Turns in one plane each, and the order they were made in; the first pair answered
turn Q:
[-20  -5  23   4  -4  15   9  22 -19  11  -6 -37   2 -22 -10] |-> [  7  -7  19 -12  24   4   7  23 -30   8 -17 -13  19  -7 -28]
[  0 -15 -20   6 -41  -4  16  17   9  -3  11   0 -19  -6   2] |-> [ -5 -12  -3   5 -41   1  21  23  -4   8   4 -19 -11 -15  -8]
[ -2   6 -19  -4 -32 -17 -15  -8  40 -16  -2 -18  21  24   9] |-> [-15   8  -8  -2 -38 -14 -12  -3  33  -7  -3 -36  22  12   6]
turn V:
[ 14 -23 -12  -3  35   5   1  -3 -38 -16  14   2   5 -15 -15] |-> [ -4 -15 -31  -5  10  27   8  20 -22  -7  -1 -15  -1 -30 -13]
[ -8 -15  -4   6  -2   8  -5  10 -14 -12  42  -8  -8  -8  -2] |-> [-14 -11  -8   8  -8  10  -5  14  -5 -12  36 -13 -10 -10   3]
[  7  -7   9   3  13  -5 -16   9  -2  -8 -21  10 -18   9  17] |-> [  8 -10   7   1  14  -1 -14  16  -5  -6 -23   5 -17   5  13]
turn J:
[  5 -13 -12 -18 -18   9   3   9   6 -11   8  -4   2 -15  20] |-> [ 11 -13 -14 -24 -17   6   3  10  11 -10   1  -3   8 -10  17]
[ -2  10   1  12  24   6  -2 -18 -18   0  14  14   1  -8  -7] |-> [ -7   4   7  14  18  11  -3 -12 -22  -2  19   0  -4 -15  -2]
[ 11 -19  23 -29  12  -2   5  38  -4  -5 -41 -17  -4  17 -12] |-> [ 17  -6   9 -27  25 -11   1  23   4  -7 -45  11   2  31 -16]
[-27  23 -30  20  29  13  -7 -16 -28 -12  18  42  -1 -12 -12] |-> [-40  11 -16  24  20  21  -5  -7 -36 -13  32  16 -14 -24  -3]

Each pair is 2 to 3 turns apart.
[ 18   4   6 -17  23  -6  -1 -12  -6   2 -15  19  14   4 -10] |-> [ 21  -5  -3 -19  27  -1   0  -4  -6 -10  -6  24   4   3  -3] | Q then V
[-15   4 -42   6 -12  10 -17   0  33 -11  11  25 -31  12  31] |-> [-19 -12 -25   2 -27  22 -13  17  26  -8  16  -7 -39  -4  36] | J then J
[  0   2   2   6  31  -4 -16  20 -52  23  28 -12 -22 -25 -11] |-> [ 28  -2  -2 -17  30  -9 -10  38 -36  32 -13  -9  -1 -15 -29] | J then J then J
[  6 -25 -10  11  14  -7  11 -19  -3 -25  25   9 -30 -12  17] |-> [  7 -36 -12  -7   9  12  21  14  -5 -19   0 -13 -21 -26   2] | V then V then J
[  1   6  -2   8  -8 -10 -10 -25  21  -5  10   4  -2  15  19] |-> [ -9   4  14   6 -19  -4  -5 -14  15   7   4 -25  -3   3  18] | Q then J
[ 16   6  -6  -9  49   1   1  -4 -24  -1   2  33  14  -1 -32] |-> [ -4   4   3   9  45   9  -1 -11 -36  -8  36  17  -3 -15 -15] | J then J
[-14 -11 -21  13  -8  10 -14 -12  -6  -1  20  15 -28   3  11] |-> [ -2 -33   5  -5  -7  15  -8   8 -21   0  13 -13 -26  -2   4] | V then J then J
[-16 -10 -15  18 -23  21  12   2  32  14 -13 -16  -4 -29   4] |-> [ -3  -9  -5   6  -9  19  14  11  23  23 -33 -18  13 -28 -14] | J then Q
[-31  33 -12  16  -8  -5   1 -31   6  11 -25  27  16   3  -3] |-> [-35  19  16  27  -2  -8  -4 -43 -20   4  13  11   2  -3  11] | J then J then V
[-22  21  13 -10  -7   6  -9  -4  21  19 -17 -23   4   1   6] |-> [-18  26   6  -9  -2   2 -13 -11  24  17 -21 -12   8   8   2] | J then J
[ 15 -35   2 -22 -10 -13  -1   5  13  -7  19  -3 -30  12  21] |-> [ 13 -31  28 -30   0  -9   7  15 -13   7   4 -25 -12   1   1] | Q then Q then Q
[-30  36  -5   8 -17  23  16  11  -5  35 -36 -24  21 -27 -23] |-> [ -2  41 -39   2  22   0   4 -13   4  12 -28  44  24   6 -25] | Q then J then Q
[ 18  17  18   3  30 -29 -12 -25 -15  14 -20  17  41  14 -27] |-> [  4  22  -4  23  24 -31 -20 -45  -4   1  13  38  17  18  -3] | J then Q
[-19  15  17   2 -24  32   6  17 -17  15 -16 -18   7 -26   4] |-> [  1  29  17  11 -18 -11 -12 -35  10   8 -17  23  16  15  15] | J then V then V
[ 48 -13  42 -53  12  -8  22   6   6 -15 -20 -10  23  29 -19] |-> [ 43  -5   1 -31  11 -21   9 -25  28 -36  11  36   1  46   9] | Q then J
[-15   2  -6  15  -6  19   0  17 -11  27  16 -41 -16 -23  14] |-> [ 12   3   3  -6  21  10  -1  24 -23  34 -18 -29  13 -10 -18] | Q then J
[ -9  15 -28  21  21  31   1  25 -19   7  10   6 -11 -28  11] |-> [-20  27 -20  32  10  27  -1  14 -13  15   6  -4  -8 -30  15] | V then Q
[-12  18   7  18  -7 -24 -10 -47  10   8  21  25  -3   8   8] |-> [-27  11  36  17  -7 -13  -3 -33 -16  18  27 -12   0 -12   2] | J then Q
[-15 -23  -6 -23 -45  14 -32  18  48  -7 -11 -24 -28  -1  24] |-> [ -2 -12   9 -40 -33   9 -28  27  39  11 -51 -28   1   1  -7] | Q then J
[ 35  13  49  -8  34 -38 -16 -41 -22  23 -16  19  37  28 -27] |-> [  1   9  34  32  18 -33 -24 -63 -18  -3  52  23 -12  18  21] | J then Q then J
[ 26 -25 -18  -7  28  34  -2  32 -21 -42  18  -7 -33 -16  11] |-> [ 28 -28 -22 -12  19  35  -2  38 -11 -41  11  -8 -34 -15  13] | J then Q
[  6 -14 -25  11  20  10  -2  -3  -1 -15  32  17 -26   6  -1] |-> [-13 -14 -16  14  -2  19   2   7  -1  -5  31 -14 -32 -10   4] | J then Q then V
[  7  15 -28 -18  -6  24   0  36  17   1 -27  19   2   0  -6] |-> [-17  29 -34  10   1  22  -7  10   2  -8  14  30 -16  -3  11] | J then J then J
[ 29 -13  28  -6  -3 -16  21 -11 -14   5 -16 -18  18  -1  -8] |-> [ 25 -10  14 -12  -4  -4  23   2 -11   8 -26 -15  23  -8 -16] | J then V
[-10  20  -3  19  -9   6  -8 -12  15  10 -25   6  -4   9   3] |-> [-11   9  12  27  -2  -1 -12 -24   2   2   1   5 -12  10  14] | V then Q then J
[  4  30 -11   9  13 -13  -6 -26   8   5 -18  37  19  23 -14] |-> [  5  11  -2 -13  28  13   7  19 -24   9 -25  13  25  -2 -35] | V then V
[ -5   9 -28  25   8 -10  -2 -33   7 -17  29  35  -7  11  11] |-> [-23  15  23  18  11   4   9 -14 -37  14  11 -21  19 -19 -19] | Q then Q then Q
[-39  29   5  11  -2   5  -2  -7  -4  16  -4 -14  -1  -9   8] |-> [-33  23  18  11   0  -1  -5 -13  -8  15   4 -17  -3  -3  12] | V then J
[ 15 -20  28 -14  26  -8  -7 -17 -38  -2  13  -4   0  11 -10] |-> [ -7 -19   7   7  -8  -4 -11 -25  -6 -12  38  -3 -30   8  25] | Q then Q then Q
[-26  22 -10   3 -44  29  14  11  39  32 -39 -42   0 -35  17] |-> [-12  49 -39   9 -21   9   3 -20  50  26 -50  15  14 -10   5] | J then J then J
[  1  20  12  -7 -14  -9   2  -3  32  21 -61 -15  33   4 -13] |-> [ -2  34 -11   7 -12 -17  -5 -28  41  13 -46  16  26  12  -2] | J then Q
[-43  -6  -2  35 -20   8 -16 -13 -10   5   4 -22   4 -29   6] |-> [-38   8   4  36 -15  -9 -20 -33  -4  15 -10 -11  18 -16  -3] | Q then V then V
[  8 -12 -18  -5 -24  16  11  26  30   1 -14 -13  -1  -8   8] |-> [ 12 -11  -6 -12 -15  14  16  33  14   8 -25 -19  13 -11  -5] | Q then Q
[ 12 -11 -11 -21  -6   2  11  48 -10  -3  -7 -21  19 -15  -1] |-> [ 18  -3 -45 -12  -6 -10   4  29  15 -17   1  18   9   5  13] | Q then J then Q
[  7  11 -24   5   3 -16 -35 -19  40 -21   9  20 -18  42   3] |-> [-33  12   4  26 -21   1 -31 -15  21  -8  33 -28 -31  10  15] | J then Q
[-31  44 -17   6  -5 -26 -15 -34  21   1   5  27   7  -3  21] |-> [-51  22   8  12 -24  -9  -8 -11   6   2  25 -20  -8 -28  33] | J then J
[-26  16  12  18  20   0 -11 -11 -32   9  36   4  -6  -6  -4] |-> [ -4  -1  28  -6  30   3  -6  11 -42  12  15 -10   8  -6 -21] | J then Q then J
[ 14  -2  32  28   2 -50 -23 -33   4  -4 -25  17  21  21 -14] |-> [  2 -23  51  27  19 -27 -12  -7 -45  -9   5 -13   9  -8 -19] | J then J then V
[  9  -1   9  -3  12   0  -4  -4 -11   5  -1   3   8  -2 -14] |-> [ -5   0  -5  11  -8   3  -6  -9   5  -2  13   3 -11  -5   7] | Q then Q then Q
[ -5  11 -11   0  43   7   2  10 -16  -2  -6  25  14 -18 -24] |-> [-18   9  -7   8  41  12   0   5 -23  -4  14  15   0 -28 -15] | J then J
[ 11  10 -24   2  39  -8 -11 -18 -20 -17  23  42  -4   3 -14] |-> [-29   2   0  16   4  12  -2  -1 -31  -4  43 -16 -23 -31   5] | Q then J then Q
[ -2   9  -7  17 -42   6  12 -20  27  -4   7 -12  -8  -8  31] |-> [ 15  -5  17  13 -27 -11   7 -33  15  -9  17 -13  -3   3  33] | J then V then J
[-16   9  11   7  -1 -12   6 -22   2  14 -12  34 -12  -3  12] |-> [-25   8  21  11 -10  -6   8 -17  -4  17  -6  17 -15 -12  17] | Q then J
[ -2 -17 -11 -17 -14  21  16  22  -5  11  -5 -15   5 -14   0] |-> [ 13 -14 -24 -22  -5  14  15  18   5   8 -15   4  11  -2  -3] | J then Q
[-17   6   9  20  42   2   0  -2 -45  16  22  13  -5 -10 -12] |-> [-25   4   1   7  21  23  12  31 -38  24  -3 -11  -2 -27 -14] | V then J
[ -7  15  25  16  -8 -25 -16 -34 -13  14   5 -11   7  12   1] |-> [  5  13  18   9   2 -29 -20 -35 -12   7   3   4  12  21  -2] | Q then Q
[-30  22  33  19 -14   3   0 -22  -9   8  13 -17  -3  -9  16] |-> [  4  14  44 -10  12  -3   2  -6 -18  14 -24  -9  26   4 -15] | J then Q then J
[-15  -5 -16 -10  -5  23  14  32 -10   4 -11 -16   1 -19 -11] |-> [ 11  -4   7   3  23 -22  -5 -27 -13  -9  17  23   5  19  -4] | V then V then V
[-35  44 -26  27  -6   5  -8 -40  23   9  -6  31   9  -4   0] |-> [-53  22  -2  30 -27  22   0 -19   8  10  18 -17 -10 -29  14] | J then J
[-29  23   4  11  26   5  -1 -10 -34  10   4   4   6 -17 -22] |-> [-25  17  -2  12  32   2  -1 -11 -35   1  11  13  -1 -13 -17] | Q then J
[ -7 -18 -43   2 -39  21   1  26  39 -18  16   1 -40  -6  35] |-> [ -7 -15 -10 -16 -42  29  13  50  25  10 -27 -37 -10 -21   7] | Q then J
[ 20 -20  10  -5  42  -2  -2  -3 -43 -20  22  22   1   7 -18] |-> [ 11 -31   6   3  26   5  -3   1 -34 -29  45  12 -21   3   6] | J then Q then J
[  6  27 -14  -4  14   2   3 -12  -2   1 -14  34  21  -2 -28] |-> [-25  17 -13  21 -13  17   4 -14  -3  -8  32  11 -17 -19   8] | Q then J then J
[-17  18   1  15  14  -7  -2 -17 -15  13  14  -5 -12   2  -2] |-> [-10   6   7   7  25  -3   1  -6 -26  12  14  -9  -9  -4  -9] | V then Q then J
[ 25   6  -5 -21  27  -9   5   0  -2  -9 -16  12   2  24 -26] |-> [ 14  -3  -6   0   8 -13  -2 -21  10 -21  22  11 -25  28   4] | Q then Q then V
[ 23   1 -33 -19  37   8   2  16  -6  -1 -29  35  12   1 -19] |-> [ 23 -12 -39 -13  36   6   1  10  -1 -16  -5  44  -6   4  -3] | Q then V then V
[ 24   1  -6  -7  57   8   2   5 -47  -5  -4  26   8  -2 -30] |-> [  2  13 -36  -7  32  34  11  31 -29   5 -24  16   6 -22 -32] | V then J
[-16  45 -36  14  11   1   8 -18  19  25 -15  16  20  -7 -20] |-> [ -1  26 -16  -3  43  10  13   7 -18  21 -11   5  28 -17 -39] | V then V then V
[-15  23 -21  10  -6   7  -2  -9  19  -2   5  18  -4  -2  11] |-> [-25  21  -6  10 -16  15   1   3   9   9  -3 -10  -2 -18   9] | Q then J
[ 42 -20  24 -42 -11 -23  16  11  18   7 -38 -18  26  20  -3] |-> [ 29 -22  -6 -28 -35 -23  12   0  51  -9 -18  -2  -1  28  28] | Q then Q
[ 12  11   6  -2 -27   3  -4   5  17   7 -20 -24   7   5  14] |-> [  7  23  -5   7 -23  -1  -9 -11  21   7 -18 -10   8   9  14] | J then J then Q
[  9  17 -32 -14  13   4  -2   8   3  -2 -27  21   3   3 -24] |-> [-25  16 -23  12   9  13  -5  -2 -16  -8  23   7 -24 -17  -2] | J then J then J
[ 28 -21  21 -22   9  -4   3  11 -22  -3  11 -10   6   3 -13] |-> [ 21  -7  -8 -30  -7   9  10  29   3   6 -20  -9  13  -3 -17] | V then J
[-12  14  -8  14  -2  -2  -6 -14   4  -4  21   7 -15  -4  13] |-> [-14  18  16   6   7   2   0  -5 -19   8  10 -12   2 -13  -6] | Q then Q
[  8 -10   9 -14  14 -12  11  -2  -3  16  -5  -3  19  -9 -17] |-> [  3  -2  -1  -5  22 -16   7 -18  -3  11   6  13  16  -3 -16] | J then J
[  1   2  -5  12  48  10 -12  -8 -18   7  22  35  16  16 -45] |-> [ -8 -13 -30  18  30  23 -12   3   0  -9  45  38 -13  11 -20] | Q then V then Q
[-29  43   0  13 -20  15   6 -35  10   1  -2  -9 -13 -10   8] |-> [  5  33  22 -17  20  13  10 -20 -19   7 -29  -3  18  -2 -29] | J then Q then Q
